(in the rows, 128 means zero)
One turn sends every row of this set to another row. A few are shown first. Where does it send the rows asked after them?
k169: [125 128 131 119 113 135 110 106 131 123 143 119 145 113 145 138 128 167
 136 113 157 168 109  92  93 130 102 107  88 121 116 130 137 115 142 103
 116 125 160 115 109]
k892: [135  99 155  88 121 133 102 128 171 141 192 103 142 111 129 105 124 117
 137 136 113 137 147 157 136 141 106 144 115 123 129 106 159 140 143 119
 134 117 142 122 120]
k257: [111 142 128 110 133 111 141 124 163 117 106 129 134 150  93 147 136 110
 131 133 110 112 148  99 131 131 128 114 161 137 139 135 145 126 125 144
 111 130  82  96 115]
k332: [ 93 145 124 131 122 132 135 136 118 145 108 141 133 133  97 118 136 117
 163 125 124 105 159 135 154  91 110 131  98 119 154 131 148 148 145 126
 118 115 152 135 108]
k760: [149 132 166 106 118 149 128 119 158 134 125  92 142 121 121 116 129 146
 135 127 117 119 114 113 108 176 145 149 148 100 126 133 123 151  78 133
 163 109 135 124  94]
k456: [142 133 181 108 111 140 105 137 162 143 171 106 161 114 128 149 145 153
 138 101 129 155 160 117 134 119 136 163 118 116 130 150 150 120 118 148
 152 140 107 109 123]
k593: [132 118 141 127 119 151 109 109 131 128 137 120 153 113 151 128 129 160
 130 115 158 160 122  88  88 132  98 109  90 121 117 133 137 117 137  93
 123 136 156 116 113]
k876: [141 129 156 116 133 155 124 101 162 132 149 137 122 144 127 108 105 158
 130 126 126 121 108 150 144  99 119 134  91 160 136 187 142 103 117 114
  90 106 109 125 121]
k541: [ 99 154 133  92 130 133 117 126 163 130 145 106 130 130 110 118 114 127
 184 166 102 143 128 162 119 107 128 141  89 131 117 162 111 121  96 131
 114 103 110 131 121]
k617: [113 133 146 130 125 144 154 141 140 129 131 133 159 179 136 120 111 145
 136 129 139 112 122 127 132 153 122 131 121 151 126 144 132 141 168 101
 140 103  91 172 103]
k940: [ 99 123 110 124 139 129 119 171 147 126 126 133 136 105 141 109 137 171
 149 104 122 140 149 119 131 136 108 132 125 147 133 160 124 133 180 125
  89 150 103 135 111]
k313: [108 135 139 132 127 138 149 138 143 130 114 127 157 181 138 124 117 143
 138 131 145 111 128 127 128 154 132 123 114 151 128 145 134 137 172 103
 132 105  89 165 106]
k561: [120 136 125 106 133 154 116 109 152 120 155 102 133 103  86 146 148 160
 146 138 125 149 132  87 149 136 101  92 102 139 143 149 116 136 102 117
 102 120 154  98 145]
k834: [134 115 141 130 121 160 130 107 123 119 124 102 161 121 124  99  95 135
 153 168 139 151 108 129 117 130 142 146 111 111 118 157 118 144 116 112
 107 106 174 141  89]
k153: [143 130 156 112 150 138 138 150 181 113 146 138 127 128 133 144 110 170
 127 116 134 127  92 134 111 141 152 125 163 134 124 157 113 124  86 119
 125 122 126 153 138]
k343: [111 144 166 118 122 152 123 155 153 123 122 132 136 109 101 120 143  99
 124 143 111 101 172 149 136 129 124 156 169 151 123 135 113 151 141 112
 115 104 142 153 117]
k806: [137 135 150 114 146 145 134 158 184 114 138 145 130 139 133 146 101 173
 133 121 134 123  94 131 114 145 141 126 155 132 139 157 103 118  83 123
 120 125 133 148 138]
k388: [120 129 125 102 134 141 104 107 155 110 153 105 120  90  96 143 151 159
 141 127 120 149 130  86 150 130 107  96 106 137 144 139 118 142 108 123
 103 113 155 102 148]
k719: [ 94 148 127 129 116 136 129 139 119 149 113 137 133 134 101 113 136 118
 161 124 119 117 152 125 150  84 107 133  95 114 150 130 146 155 141 135
 121 109 155 125  96]
k64: [115 146 158 111 116 150 119 158 146 133 113 132 143 115 104 119 141 104
 136 138 116 103 175 151 138 128 132 158 171 146 120 133 117 152 150 110
 112 110 145 153 114]
k822: [127 129 132 102 145 113 136 110 159 128 182 160 141  99 137 133 144 158
 143 139 104 130 124 125 139 132 120 144 150 150 159 138 124 146 103 120
 117 136 167 145 147]
k581: [103 139 129 105 137 111 137 127 165 107 117 132 141 143 101 148 139 106
 133 127 109 117 140  91 127 131 120 110 163 147 137 134 144 121 124 147
 111 129  85  96 113]
k198: [135 144 167  89 113 143 105 132 148 125 154 133 139  99 160  98 118 146
 130 131 154 141 122 133 109 138 127 171 114 157 140 106 125 105 150 145
 125 135 113 111 113]
k986: [123  96 164 133 105 140 126 139 121 143 113 112 120 149  95 131 149 122
 121 116 146 138 139 121 150 153 113 120 122 107  86 136 122 131 137 151
 113 117  98 107 101]
k711: [127 130 133 108 140 125 138 109 164 134 174 168 146  95 138 132 147 153
 150 141 113 133 130 125 141 136 111 147 139 145 148 128 116 154 100 124
 117 152 164 140 151]
k935: [122  98 157 123 102 141 119 135 119 143 111 113 125 148  92 128 157 121
 122 119 146 133 155 118 155 155 116 115 130 112  92 128 122 122 141 149
 109 121 103 110 101]
k399: [149 144 173 104 123 136 130 116 153 137 128  97 145 126 111 115 125 149
 129 132 122 125 109 112 110 164 149 145 142 100 114 141 124 146  83 133
 167  94 140 129  95]
k10: [130 119 147 125 114 153 131 105 119 128 128  97 145 111 124  99 102 143
 152 162 145 158 105 122 118 123 146 151 107 105 111 154 109 145 127 109
 115 106 169 146  94]
k877: [116 141 152 109  99 145 106 117 152  96 156 100 117 128 112 163  80 116
 142 118 109 126 136 111 136 145 144 125  87 143 143 163 128 104 108 122
 104 104 112 128 109]
k268: [107 123 109 122 144 126 115 172 150 135 125 138 142 119 130 109 138 169
 143  96 126 134 153 120 136 143 114 133 130 144 128 150 122 129 180 123
  91 153  98 139 114]

k541 turns into k198
k822 turns into k153
And these:
k257 turns into k64
k343 turns into k617
k760 turns into k834

One turn sends every row of this set to another row. A few are shown first. Where does it send the rows asked after them?
k5: [111 142 132 128 106 134 126 109  87 149 116 113 115 137 126  85]
k354: [112 126 120 115 150 131 157 127 143 131 142 138 138 133 144 184]
k732: [122 120 119 129 145 131 142 114 153 130 127 139 138 142 128 185]
k93: [105 131 111 113 156 147 147 116 153 114 128 128 116 125 126 176]
k462: [103 106 150 122 131 137 146 118  93 136 147 141 125 130 120  76]
k412: [109 108 128 133 141  95 129  94  91 134 155 123 121  96 132 109]
k666: [117 149 107 138 150 130 155 133 135 120 121 118 129 134 144 177]
k630: [ 92 156 112 130  95 133 119 101  95 156 140 129 139 124 125  99]
k156: [113 100 128 119 134 114 163  89 106 113 157 155 141  99 118 102]
k531: [102 134 111 114 158 137 137 121 145 123 125 116 112 130 136 179]
k69: [103 114 151 137 129 132 145 120  91 137 140 131 114 117 125  76]
k565: [ 96 135 132 111 124 140 122 105  87 152 149 118 111 106 114  89]
k653: [ 93 152 113 130  92 148 142  96 109 141 143 150 148 115 114  95]
k284: [111 111 150 150 124 133 134 113  97 135 127 131 114 125 115  76]
k215: [111 138 107 118 159 130 140 130 132 128 140 120 132 134 137 184]
k712: [ 88 150 113 125 100 141 124  97 101 151 154 140 140 107 113 100]
k21: [112 136 119 137 150 126 160 129 142 131 132 127 122 115 149 182]
k309: [112 102 151 134 125 137 134 110 100 135 133 142 127 138 110  76]
k372: [ 99 157 114 136  87 141 136 101 101 145 129 141 147 131 124  94]
k312: [102 128 133 106 117 159 151  98 104 133 146 146 128 108 100  84]
k781: [109 138 111 122 150 138 146 123 146 119 111 118 116 143 142 175]
k832: [126 113 128 148 123  89 130  96  92 130 119 119 127 137 142 105]
k273: [129 106 130 135 116 109 164  91 108 110 121 152 149 141 130  99]
k893: [122 131 119 149 144 129 144 116 151 129 118 128 122 123 132 184]
k424: [116 131 109 124 157 141 140 116 147 118 138 133 137 128 114 183]
k801: [109 134 111 119 149 148 156 120 154 109 113 129 120 135 132 173]
k551: [122 141 109 143 147 142 154 119 150 111 118 133 133 128 121 178]
k632: [115 134 134 124  99 153 153 102 104 130 114 140 132 139 112  78]

k632 turns into k5
k69 turns into k462
k781 turns into k531
And these:
k666 turns into k215
k893 turns into k21
k372 turns into k630
k156 turns into k273

